(in the rows, 128 means zero)
The rows of D fall into a few groups, which share some directions, and each row is roughly a mix of its group's hidden directions.
D (118 x 12):
[[113 163 147 107  93 120 110 165 167 119 130 101]
 [114  99 113 136  83 128 112 135  75 155 141 141]
 [111 101 120 179 132 126 133 127 154 176 153 143]
 [ 99 104  87  90 102 138 110 162 129 133 117 155]
 [149 112 111 174 109 158 155  87 121 154 130 139]
 [ 76 127 100 105 105 131 126 133 151 121 146  81]
 [149 159 152 157 151 123 118 157 161 161  96 136]
 [167 123 119 128 111 179 156 139  95 118  98 134]
 [151 113 127 138 189 121  92 106 127 113 121 158]
 [ 75 158 144 156 102 139 151 134 120  93 123 141]
 [102 136  92 110 112  99 162 155 133 172 128 113]
 [141  98 157 160 148  97 129 115 140 147  84 154]
 [100 136 106 101  78 159 135 157 112 144 153 128]
 [ 96 112 109 106 128 106 148 115 154 154 157  81]
 [113 184 132 158 143 111 125 120  89 102 127 105]
 [131 159 116 125  83 171 139 171 114 142 116 121]
 [109  84 123 107  87 148 102 138 109 123 141 166]
 [105 163  96 107  99 153 126 122  91  95 119 110]
 [118 154  87 132  91 144 136 162 135 165 131 100]
 [153 116 162 119 169 107 134 131 121 126  85 167]
 [113 121 151  77  98 134 134 155  93  98 111 131]
 [123 104 142 106 148 126 107 117 101  83  78 138]
 [149 156 138 184 126 133 163 127 145 165 113 130]
 [107  61 132  99 112 119 123 110 157 130 145 133]
 [ 81 104 113 114  77 151 102 126 136 113 142 137]
 [126 156 126 120 141 125  91 125  87  71 132 144]
 [149 145 123 152 169 126 104 107  98  98  91 147]
 [156 119 167 112  89 125 159 162 160 123 131 114]
 [ 88 143  82 114 112 106 106 125 135 156 154 102]
 [149  92 168 127 150  88 143 134 158 149 128 150]
 [116 128 112 117 106 136 110 166 152 184 120  96]
 [ 95 123 107 145  73 137 107 149 103 151 105 126]
 [120 127 135 134  78 164 124 140 111  93 138 171]
 [130 118 143 105 145 124 123  86  98  68 141 127]
 [152 141 127 157 166  99 147  88 125 141 160 104]
 [150  94 161 134 152 109 118 106 114 102 123 177]
 [111 111 116 114 142 130 170  93 164 146 145  88]
 [104  97 154  89 117 138 114 115 130  73 138 125]
 [116 103 114  82 137 131  95 121  97  95 161 133]
 [119 160 109 143 147 115 127 103 139 143 158  68]
 [117  82  94 138 129 116 124 110 136 168 173 124]
 [127 146 129 137  73 177 141 161 110 140 120 125]
 [131 102 104 150 138 116 132 123 169 180 163 126]
 [128 191 116 117 126 155 153 142  98 131 108 104]
 [ 92 129 154 177  98 150 121 129 164 124 141 144]
 [165 160 129 130 163 105 137 101 122 150 132  82]
 [130 113 139  91 142  94 103 143  86  89 109 124]
 [146 171 124 142 168  95 152 126 139 136 133  87]
 [100 101 167 137  87 113 152 126 158 123 125 161]
 [ 91 153 106 132 118 141 142 118 168 133 136  74]
 [127 156 105 149 127 185 132 150  91 108 111 124]
 [128 130 122 119 160 127 102 143  95 102  68 138]
 [132  67 164 131 132 113 134 140 159 135 153 150]
 [144 100 147 108  95 154 124 149  98 110 122 176]
 [113 137  96 172 160 143 105  88 111 138 150 126]
 [145 132 128 163 142 141 134  71 165 152 138 110]
 [109  95 137 116  86 130 138 149 167 160 159 126]
 [136  61 136 116 125 124 109  98 119 123 142 163]
 [108 172 113 104 105 142 124 121  92  95 139  93]
 [163 141 177 143 135 134 141 147 147 127  83 151]
 [131 114 130 157 130 112 140 136 188 172 151 122]
 [110 123 122 112  68 170 118 150 133 118 102 142]
 [125 181 131 133 143 124 116 135 161  93  87 113]
 [106 125 121  97 125 122 103 109 181  85 139 113]
 [145  67 131 104 123 136 145 130 122 174 147 134]
 [140  68 152 102 141 123 149 134 124 137 108 166]
 [159  90 169 120 111 157 148 133 103 125 138 161]
 [ 97 124  84  93 102 141 106 139  91 127 151 115]
 [122 106 126  72 134 113 112 114 104  82 147 116]
 [119 121 152 158 121 169 133 149 120 114  83 166]
 [130 110 114 100 152  94 137  98 131 138 159  78]
 [162  89 139 120 172  91 136  95 130 142 136 123]
 [130 157 114 147 124 131 104  79 106  88 159 119]
 [121 114 130  82 141  92  89 130 120  90 102 139]
 [102 182  98 162 145 110 105 122 139 108 112 120]
 [ 85 112  96  82 119 117 135 164 113 120 138 110]
 [170 131 150 121 177 125 115 108 112 114  91 148]
 [119 153 101 127  77 174 115 140 125 136  95 130]
 [ 88 123 104  92  96 130 133 133 177 112 145 114]
 [145 108 151 163 163 112 142 119 153 151  88 152]
 [103 110  86  74 142 108 116 133 145 137 147 107]
 [144 159 134 168 126 166 159 144 146 161 110 112]
 [131 121 164 114  72 144 151 155 151 100 130 121]
 [160 143 153 152 134 135 160  99 165 167 135 111]
 [ 81 135  95 145 102 136 122 111 126 123 176 103]
 [142 162 143 101 132 130 129 159 151  97  76 135]
 [ 84 116 114 119  83 164 133 142 106  94 132 137]
 [162 137 117 129 144 123 148 110 134 189 154 101]
 [165 145 164 160 155 121 170 118 153 142 117 130]
 [100 134 103 149  76 135 123 152 112 167 108 115]
 [151 147 157 135 108 149 130 156 128 104  80 163]
 [159 123 112 170 158 137 139 110 144 174 153 138]
 [142  61 158 126 131 138 145 118 118 144 140 160]
 [135 114 176 123 153 105 122 134 146 124  89 172]
 [116  92 143 149  93 108 112 128  82 138 108 159]
 [100 152  97 112 111 133 149 138 144 152 158  79]
 [164 151 146 167 155 129 129 143 123 132  93 169]
 [111 152 107 113  61 143 123 154 139 133 124 105]
 [119 146 112 149 166  88 154 131 145 168 104 112]
 [164 122 129 164 152 116 111  71 129 130 154 138]
 [133  77 161 153 145 124 131  93 140 114 159 150]
 [142 129 108 123 164 106 114 100 190 130 142 119]
 [105 139 140 120 119 124 133 131 103  53 127 148]
 [125 138 135  89 124 131  94 148 137  87 159  87]
 [ 86 111 140  95 151  88 103 157 137 113 146 135]
 [115 148 115 154  79 161 103 116 123 118 165 148]
 [140 132  97 154 160 124 162 149 142 175 142 152]
 [143  91 151 130 167 108 143 124 116 124 115 182]
 [131 116 125 153 144 143 153 105  96 145 190 128]
 [151  84 160 110 147 122 159 128 116 126 110 171]
 [103  97  99 101 121 119 131 126 123 170 157  87]
 [142  82 170 140 143 116 153 124 136 128 114 173]
 [132 175 125 153 105 117 169 137 139 165 100 123]
 [152 131 165 177 142 157 140 125 135 125  98 160]
 [110 143 145  94  87 147 119 144  91  87 118 129]
 [ 98  83 119  75 118 110 122 149 108 110 134 124]
 [139  78 157 124 147 153 122 130 113  93 118 167]
 [152  97 166 120 154 127 165 131 136 137  90 158]]

One row of each group comes first, with its name. Which group is each row after those in?
[144 105 162 145 109 134 125 146 175 174 114 139] : Y
[172 142 153 151 140 143 128 139 146 122  85 167] : Z
[127 183 139 109 100 135 126 165 139 106 117  94] : F

[ 88 149 158 128  88 111 111 130 173 114 137 123] : F
[112 129 101  77 113 137  98 131 109  99 164 112] : Z
[146  91 117  72 147 101 147 145  99 123 133 124] : F
[111 125 105 136  88 126 120 126 161 156 173  95] : F
[153 125 133 121 181  95 143  87 123 120 125  98] : Y
[113 136 144 175  98 169 151 132 139 153 115 101] : Z
[ 76 115 111 115  78 156 115 143 147 123 140 121] : Y
[131 123 121 131 174 125 114 107 100  87  83 143] : Y
[152 123 120 172 167 134  85 103 142 132 116 152] : Z
[117 168 100 178 154  98 120 105 134 138 137 117] : Z
[122 161  91 106 114 166 132 123  75 134 134 122] : Y
